A =
[[ 2.40  0.66 -0.04  1.26 -0.44  1.30]
 [ 2.53 -0.37  2.25 -0.23 -1.99  2.07]
 [-0.63  2.34  2.28  1.46  0.57  1.03]
 [-0.89 -1.26  2.15  1.86  1.14  4.67]]
A[-4][0]	2.40
A[-1][3]	1.86
A[:, -2]	[-0.44, -1.99, 0.57, 1.14]
A[-4][3]	1.26
A[1][3]	-0.23
A[:, 2]	[-0.04, 2.25, 2.28, 2.15]
A[:, -1]	[1.30, 2.07, 1.03, 4.67]
A[2]	[-0.63, 2.34, 2.28, 1.46, 0.57, 1.03]
A[2][-4]	2.28
A[3][2]	2.15
A[3][4]	1.14
A[-3][0]	2.53
A[1][1]	-0.37
A[0][-1]	1.30
A[2][-1]	1.03

arr =
array([[ 4.81,  2.90, -2.27,  0.54,  0.99],
       [ 4.23,  2.79,  0.93, -2.45,  3.32],
       [ 4.04,  3.38, -1.46, -0.68,  2.47],
       [ 3.28,  2.97, -2.14, -0.91,  2.35]])
arr[-4][-5] -> 4.81
arr[:, 0] -> [4.81, 4.23, 4.04, 3.28]
arr[3][1] -> 2.97
arr[-2][-3] -> -1.46
arr[1] -> [4.23, 2.79, 0.93, -2.45, 3.32]
arr[:, -2] -> [0.54, -2.45, -0.68, -0.91]
arr[-3][1] -> 2.79
arr[-2] -> [4.04, 3.38, -1.46, -0.68, 2.47]
arr[-4][-2] -> 0.54
arr[-2][-5] -> 4.04
arr[-3][2] -> 0.93
arr[3][-5] -> 3.28
arr[:, 2] -> [-2.27, 0.93, -1.46, -2.14]
arr[:, -4] -> [2.90, 2.79, 3.38, 2.97]
arr[3] -> [3.28, 2.97, -2.14, -0.91, 2.35]

X = array([-831,  363, -697,  899, -528, -653])
X[0] => -831
X[2] => -697
X[5] => -653

M =
[[-0.89  2.11  0.29  2.88 -0.56  1.61]
 [-0.63  0.04 -1.56 -1.07 -0.19 -2.59]
 [-1.22  4.21 -0.61  0.55  2.67 -0.04]
 [-1.00 -1.33  0.38 -0.13 -0.98  1.89]
 [ 0.59  1.14 -1.04 -0.29  0.62 -2.93]]
M[-5][-6] -> -0.89
M[1][-5] -> 0.04
M[1][-4] -> -1.56
M[4][3] -> -0.29
M[-5][-3] -> 2.88
M[:, 2] -> [0.29, -1.56, -0.61, 0.38, -1.04]
M[4][5] -> -2.93
M[3][0] -> -1.00
M[-4] -> [-0.63, 0.04, -1.56, -1.07, -0.19, -2.59]
M[3] -> [-1.00, -1.33, 0.38, -0.13, -0.98, 1.89]
M[:, -2] -> [-0.56, -0.19, 2.67, -0.98, 0.62]
M[-2][4] -> -0.98
M[3][-4] -> 0.38
M[1][5] -> -2.59
M[-5][-5] -> 2.11
M[-1][-2] -> 0.62
M[4][-5] -> 1.14
M[-5][-4] -> 0.29
M[0][-2] -> -0.56

x =
array([[ 0.077,  0.011, -0.002,  0.170,  0.090,  0.078,  0.150,  0.140,
         0.101,  0.037,  0.121],
       [ 0.194,  0.235,  0.219,  0.108,  0.190,  0.179,  0.062,  0.075,
         0.171,  0.263,  0.127],
       [ 0.085,  0.058,  0.049,  0.162,  0.095,  0.094,  0.139,  0.139,
         0.101,  0.072,  0.121],
       [ 0.144,  0.170,  0.176,  0.130,  0.132,  0.144,  0.118,  0.120,
         0.131,  0.152,  0.121],
       [ 0.175,  0.194,  0.178,  0.113,  0.173,  0.160,  0.068,  0.085,
         0.150,  0.233,  0.121],
       [ 0.080, -0.031, -0.093,  0.167,  0.095,  0.051,  0.118,  0.120,
         0.098,  0.072,  0.121],
       [ 0.053, -0.062, -0.105,  0.180,  0.072,  0.033,  0.121,  0.120,
         0.082,  0.022,  0.121],
       [ 0.145,  0.101,  0.049,  0.143,  0.171,  0.104,  0.023,  0.033,
         0.127,  0.229,  0.121],
       [ 0.085,  0.058,  0.049,  0.162,  0.095,  0.094,  0.131,  0.128,
         0.101,  0.072,  0.121],
       [ 0.075, -0.042, -0.111,  0.166,  0.095,  0.043,  0.103,  0.107,
         0.100,  0.072,  0.121],
       [ 0.073, -0.091, -0.208,  0.179,  0.095,  0.019,  0.036,  0.036,
         0.097,  0.088,  0.121],
       [ 0.147,  0.155,  0.151,  0.127,  0.152,  0.136,  0.103,  0.109,
         0.132,  0.189,  0.121],
       [ 0.044, -0.012, -0.001,  0.181,  0.050,  0.063,  0.221,  0.209,
         0.087, -0.043,  0.121],
       [ 0.118,  0.123,  0.118,  0.144,  0.118,  0.122,  0.118,  0.120,
         0.117,  0.128,  0.121],
       [ 0.085,  0.058,  0.060,  0.162,  0.095,  0.094,  0.183,  0.177,
         0.101,  0.044,  0.121]])
x[-15, 0]	0.077
x[:, -11]	[0.077, 0.194, 0.085, 0.144, 0.175, 0.080, 0.053, 0.145, 0.085, 0.075, 0.073, 0.147, 0.044, 0.118, 0.085]
x[2, -8]	0.162
x[-4, -11]	0.147
x[-5, -10]	-0.091
x[12, 2]	-0.001
x[:, 3]	[0.170, 0.108, 0.162, 0.130, 0.113, 0.167, 0.180, 0.143, 0.162, 0.166, 0.179, 0.127, 0.181, 0.144, 0.162]
x[-10, -5]	0.118
x[4, -5]	0.068
x[-13, 2]	0.049
x[:, -10]	[0.011, 0.235, 0.058, 0.170, 0.194, -0.031, -0.062, 0.101, 0.058, -0.042, -0.091, 0.155, -0.012, 0.123, 0.058]
x[-7, -5]	0.131
x[-1, -3]	0.101
x[-15, 3]	0.170
x[-7]	[0.085, 0.058, 0.049, 0.162, 0.095, 0.094, 0.131, 0.128, 0.101, 0.072, 0.121]
x[-12, 3]	0.130
x[:, 7]	[0.140, 0.075, 0.139, 0.120, 0.085, 0.120, 0.120, 0.033, 0.128, 0.107, 0.036, 0.109, 0.209, 0.120, 0.177]
x[12]	[0.044, -0.012, -0.001, 0.181, 0.050, 0.063, 0.221, 0.209, 0.087, -0.043, 0.121]
x[:, 2]	[-0.002, 0.219, 0.049, 0.176, 0.178, -0.093, -0.105, 0.049, 0.049, -0.111, -0.208, 0.151, -0.001, 0.118, 0.060]
x[7, 10]	0.121
x[0, 7]	0.140
x[4, 3]	0.113
x[-7, 3]	0.162
x[13, -7]	0.118
x[-3, -7]	0.050
x[0, 4]	0.090
x[4]	[0.175, 0.194, 0.178, 0.113, 0.173, 0.160, 0.068, 0.085, 0.150, 0.233, 0.121]
x[-11, -11]	0.175
x[3, 7]	0.120
x[-14, 1]	0.235
x[-9, -1]	0.121
x[3]	[0.144, 0.170, 0.176, 0.130, 0.132, 0.144, 0.118, 0.120, 0.131, 0.152, 0.121]
x[11]	[0.147, 0.155, 0.151, 0.127, 0.152, 0.136, 0.103, 0.109, 0.132, 0.189, 0.121]
x[-12, -6]	0.144
x[-4, 10]	0.121
